The rows of A fall into a few groups, which share some directions, and each row is roughly a mix of its group's hidden directions.
A (161 x 11):
[[-22  14  35  35 -20  -6 -29   2   5 -16  15]
 [ 30  28 -31  -3  -1 -22 -28 -30   7  -3 -11]
 [ 19  15  16 -16  -6  -9 -41 -41   7  -9 -14]
 [-13 -12 -12  34   3  -4   8 -49  28   2   5]
 [-17   3  -8 -39  -6  -3  24 -18   8 -45   1]
 [ -9  -5   8 -16 -36 -38 -24 -22  10 -19 -17]
 [-21 -22 -12  -9  18  31   7  -7  -3  36 -34]
 [ -4  22  19  -9  30  -2 -54  -4   1 -12  -6]
 [  4   1   4   1   4 -46  29  33  27   9 -10]
 [ -3  24  11   7   0 -27  11  28   9 -46  19]
 [-30   5  45  27 -24   0 -20  -1   1  -8  16]
 [-13 -15  19  23  -8 -29 -13 -17   1  45 -18]
 [  8   5 -15  21  27  42  24  12  -2  17  26]
 [ -7 -29  -6  -5  28 -35   5  -3  28  -7 -34]
 [ 13 -17 -14  17 -39  15  45  -5  -5  14   5]
 [-16  -1 -17  22  15  -7  34  47 -14   1  10]
 [  9 -29   3   1   0  -3 -17  37  18 -34 -30]
 [ 22  10   1 -43  -7 -10   0  44 -17 -11  -7]
 [  5   0 -10  17  29  40  28   5  -2  22  28]
 [-28   4  25 -20  13  -7 -53   3   1  -9  -2]
 [-15  19  16 -12  15 -26 -48  13  -6 -20  -9]
 [ 30  11  11  16 -20 -31   6   5   5 -31  34]
 [-32   5 -21 -26  11 -13  25  19 -17 -35  -2]
 [ 22  12  12 -21  10  -7 -36 -38  17  -9 -21]
 [ -1   6  -1   1  -2  32 -34 -23 -47   1   5]
 [-23  12  45  17 -12  -5 -32 -25  -4  14   0]
 [-24  26  47  13  -5   3 -31  -7  -2  11  -8]
 [ 43   5  21  21   7  25 -30  -3  13  21   2]
 [ 39  22 -35 -17   1 -17  -9 -30   9  -1 -11]
 [ 27 -23 -30 -23  -3 -32  24  12  -6  13  19]
 [-34 -12 -37  14   1  -7 -12 -16  -2  37 -17]
 [  1 -19   7  21   3 -11   0  45  13 -12 -40]
 [-15 -25 -18 -41  21  -7  23  11 -17 -12 -24]
 [  4  -1  -5  -3   0 -27  37  30  39 -19   3]
 [ 17   3 -13  18  14  42  32   3  -6  22  25]
 [ -9 -34  -1   3  25 -36  10  20  16  -4 -31]
 [  3 -31  11  -7  -1 -10  10  -9  34  48   6]
 [  2  -1   2   4   9 -44  26  29  31   0 -21]
 [ -4  -3  -4   4  38  44  14  25  -1  19  17]
 [ 22   9   8 -11  30  10 -32 -30  21  -2 -29]
 [ 11   4   7   1  -5 -35  18  27  46   8 -16]
 [-26 -17 -38   2  -3 -12  -7 -14 -10  44 -13]
 [ -6  13  23  -5  14 -23 -47   4 -10 -10 -33]
 [-16  -6 -27   8 -16 -25  39  25   0 -11  27]
 [ 23  23  22  41  -2  19 -24  -1  19  16  13]
 [-36  -4 -21 -36  -3 -21  21   2 -18 -26  -4]
 [ 20  24 -37   3   4 -15 -34 -31   2   1 -18]
 [-30 -24 -22 -37   0 -12  29   4 -12 -15 -16]
 [  4  -5   2  12  -2 -19  34  27  47   8 -15]
 [ -8  -2   3  -4   4  21 -42 -27 -44   4   0]
 [  4  -1  -8  12  25  58   4  20   4  14   9]
 [ -5  -7 -31 -45  -2  10  33  -7  -1 -24 -10]
 [ 26  15  23  30 -12 -38  -5   8   5 -15  26]
 [ 11  -8  -5 -18   6 -27  28 -21   3  45  19]
 [ 21  20  40  -6   3   6   6  20   8 -41  15]
 [-24 -10  10 -35 -22 -34 -26  -4  13 -20  -1]
 [-43   1 -12 -28  -5  -3 -16 -33  -6  22 -19]
 [ 18 -22 -45 -24  16  10  32   8  -4  -3  -7]
 [-28  -2  15  10   1 -49 -11 -15  -5  28 -17]
 [  9  -4   5  43  21  -9 -21  27  -1  36   4]
 [ -4   3   1  -7  -2  28 -29 -34 -42  12  16]
 [-23 -15 -10   1  17  37  -4   4 -14  38 -28]
 [-40 -27 -13  -3  -1  17  11  -2 -10  34 -28]
 [ 35 -19 -35 -28  12  -1  28   8  -8  18  -5]
 [-13 -12  -6  13 -30 -14  38  35 -25   4  10]
 [ -7   9  44  31 -11  -2 -26 -13   3  30   5]
 [  2 -28 -16  -4  28 -35  20   7  14 -16 -32]
 [ 23  29 -38 -14   3   3 -15 -29   8 -15 -24]
 [ 30  13  -3 -37 -11  -2  -4  42 -13 -14 -15]
 [ 19  19   8  16  -6 -27  18  10  18 -40  27]
 [ 23  30 -26  -6  14 -19 -26 -33  12 -14 -15]
 [ 14  26  -5 -18 -20  18 -11   5 -29 -27  36]
 [ 10 -13 -17  26 -21   7  53  -5  -7  17  11]
 [-24 -34 -21 -12  -5  -1  39  23 -22  -7 -12]
 [ 18  -9 -55 -17  11   6  22  -2   6 -22  -8]
 [-38 -23 -19 -27   1  27   8  11 -17   9 -24]
 [-10 -17  -8 -39  21   9  29 -18  -4 -35  -5]
 [-24 -23  36  -5  -1  16  32  31  -4  -5  16]
 [ 13  -4 -12  -8  13 -44  38  21  20  -8 -10]
 [ 26   4 -13   4   8  50  11  26  -2 -21  16]
 [  5  -3   1   7   1 -26  34  34  41  -5 -13]
 [-21  -9  19   9 -16 -49 -10 -21   3  25 -12]
 [ 17   7 -32 -23   0  40  17  -2  -7 -27  19]
 [  1 -20  11   3 -12  15  14 -14  20  54  20]
 [-12  19   3   4  -7  38 -22 -31 -33   7  20]
 [-32 -12   0  43   2   7   9 -33   8  14  21]
 [  5  17  29  36  -5 -24 -10  34   5 -19  16]
 [ -9 -34 -24 -16 -14  43  17  -7  -8  19 -11]
 [ 11   5  22 -23  20   8 -41 -29  13   2 -25]
 [-17 -25  33   4 -10   8  29  37  -4   3  23]
 [ 26  12 -16   2  13  48   9  22  -9 -23  17]
 [  6  -9   5  -2   0 -35  23  20  49  13 -10]
 [-36 -29 -12   6 -22  -4  31  -3  12   6  32]
 [ 35  10  23  42  -9  -7 -18  -9  12  19  18]
 [-24 -24  25   0  -9  18  32  38  -7   9  13]
 [ 38 -28 -23 -14  31  11  29   4  -5   3   0]
 [-24 -19 -29  20  -1 -12 -12 -12  -7  47 -10]
 [ 40  28  17  31  -2   1 -19  -8  15  -4  25]
 [ -7  38  -8  -7   0   3  11 -40 -24  16  29]
 [ 23  19  23  41  -8  -1 -33  -1  -3  19  18]
 [  9 -41   9  -2  -4  -8  -4  46  25 -12 -13]
 [-26 -31 -12  -8  -4  41  13   8   1  24 -25]
 [-14  26  -4  16   1  24 -23   1 -23 -44 -16]
 [  9  14   1  18  52  31   6   8  -9  18  13]
 [ 11 -15   1   2   4 -36  31  30  32  11 -16]
 [-11 -26  -2  10  28 -37  16  12  10   8 -36]
 [ 12  23 -34  -9  -1 -12 -25 -43   5  -6 -19]
 [ 22 -18 -30 -41  14   8  30 -14  -8  -1 -11]
 [  8  28   8   3 -26  41 -26 -19 -13  12  19]
 [ 24  15  -8 -40 -16   9  -4  42 -10 -14  10]
 [  6   3   6 -28 -25 -46 -16 -16   6 -21 -19]
 [  5  27  -4  -1 -14  33 -14 -22 -40   4  25]
 [-26 -37  31  17  -1  22  16  17 -13  18  12]
 [  7  28  24  23  13 -32   0  22  20 -29  11]
 [-15  33 -13   5   7  11  -2  -9 -35 -43   7]
 [ 10   6  -1  36  29  40   4 -24   1  21   7]
 [ 33 -11 -37 -32  13   9  23  -8  -5 -19  -8]
 [-38 -25 -17 -32   9  -2  21   3 -12   4 -30]
 [  7  -2  -5  -5   7 -41  26  34  27 -19 -12]
 [ 28  11  22  43  -6 -32  -8   8  -6   2  22]
 [ 20  29   5   1 -32  40  -8  -8 -13  13  26]
 [  8   1  11 -10  30   1 -36 -15  19  -5 -43]
 [ 19 -41  -3  -4   5 -14  29   7   2  42  -3]
 [ 35  -2  15  36 -17  12  11  18  25 -12  23]
 [ -8  30  17  12  -1 -42   0  11  13 -34  17]
 [ 36  11  18  30   0  -2 -29 -21   2  29  11]
 [-34  23  37  21 -18   9 -27  14  -5   5  -4]
 [ 14  10  33 -17   4   4  18  24   6 -45  17]
 [ 27 -29 -40  -9   4  11  29  21  -9  15   1]
 [ 32  25 -43   5   0  -9 -23 -20  11  -8 -14]
 [ 16  13  19 -21  22  12 -41 -33  11  -1 -14]
 [ 24  23  18  36   2  -5 -33 -16  -3  27  12]
 [-29 -20  43   4   4   7  19  33  -8   3  17]
 [ 14 -10 -18  15 -27   3  54  -9  -5  13  16]
 [ 24  12   1 -48   4  -2  -1  40 -13  -8  -3]
 [ 21  15  40 -18  -4   4  14  14   5 -40  17]
 [-12 -15 -20 -23   7  44 -10  -9 -18  27 -19]
 [ 17  -5 -11  -1 -10  20  50  11 -15  19  28]
 [-29  18  48  15   7   8 -29 -16  -4   2  -9]
 [-17  32  -5  15   7  12 -19  -1 -24 -45 -16]
 [-12  -1 -27  13 -11   0 -17 -19  -3  52 -20]
 [ 24   1  -1   2  -2 -28  28   0  10  50 -12]
 [-16   9   2  -2  -2  34 -25 -34 -33   4  23]
 [-36 -23  37   2  -7   2  22  28  -5  11  18]
 [ 19  21 -33  -7  12 -12 -33 -34  -5 -11 -20]
 [ 20  31  24  43   2  -6 -23  -1  17   6  18]
 [-13  19  14   4  22 -16 -53   5   2 -18 -20]
 [ -1  11  36  34 -10 -23 -12  32  19 -12   8]
 [-10  22  42  27 -17   4 -32 -17   4  13  -2]
 [-29   8  11 -17  28 -18 -45  12  10 -18   1]
 [ 14 -26   8 -14  -9  -5  10 -11  19  53  19]
 [  6  15  16  16 -15 -10  13   8  43  41 -11]
 [ 14   4  -7 -37 -21  -2   4  50 -12 -14  -5]
 [ 16  10  12 -41  -2   8 -32  33  -9 -11 -20]
 [-18  12  25  -3  14 -18 -54   1  -5 -11 -17]
 [ 24  -6   8   0 -15 -10  19   2  22  56   1]
 [ 19   0   3  51   8  -4 -23  20   6  30   5]
 [ 16 -22  -9   8   1  51  -7   3 -16  34  -8]
 [ 29   0  15  29   5  -6 -17  18  -3  49   3]
 [-29 -38  25   5  16  19  30  16  -5   2  10]
 [ 10  35   1  -3 -21  27 -15 -13 -38   6  25]]
Here is one row of each group, with its name. Which group are the others in?
[ 19  11   6 -51 -14 -12 -14  31 -12 -15  -3]  <58>
[ 19   3  11  -2 -15 -10   9 -11  35  52   3]  <25>
[-30  26   6  36 -14  20 -33  -5   9   0 -17]  <126>
[ 34   7  19  36 -13  20 -22  -9  14  22  16]  <21>

[ 17 -10 -18  14 -27  -3  55  -6  -8  12  11]  <58>
[-31  14  51   8 -21  -8 -20   8  -8   8   9]  <126>
[ 10 -34   7  10  -6  10  -7  37  32 -16 -27]  <25>
[ 38  18  35  -3   5   9   6  21   8 -33  14]  <126>
[  1   3  -2   7  -5 -10  36  28  49 -16  -1]  <25>
[-22 -13 -17 -43  15  29   2 -12   7   8 -30]  <21>
[-15  45  -3  18  -2  22 -14 -13 -29 -25  -4]  <25>
[  0  -9  -7  -8  24 -53  16  15  13 -12 -26]  <25>
[ 19  -7  14 -33   4   6 -28 -22  18  -1 -39]  <58>
[-26 -26  38   7  -4  29  21  23 -10   4  10]  <126>
[-23  -9  19  26 -23 -46  -4 -10   4  23  -4]  <21>
[ 40  -2  22  13 -13  31 -29  -6  22  15   7]  <21>
[ 10 -14  14  -3 -21  15   6  -5  43  40  18]  <25>
[-14  -6  -7 -46   5  -3  30 -13   0 -38   2]  <126>
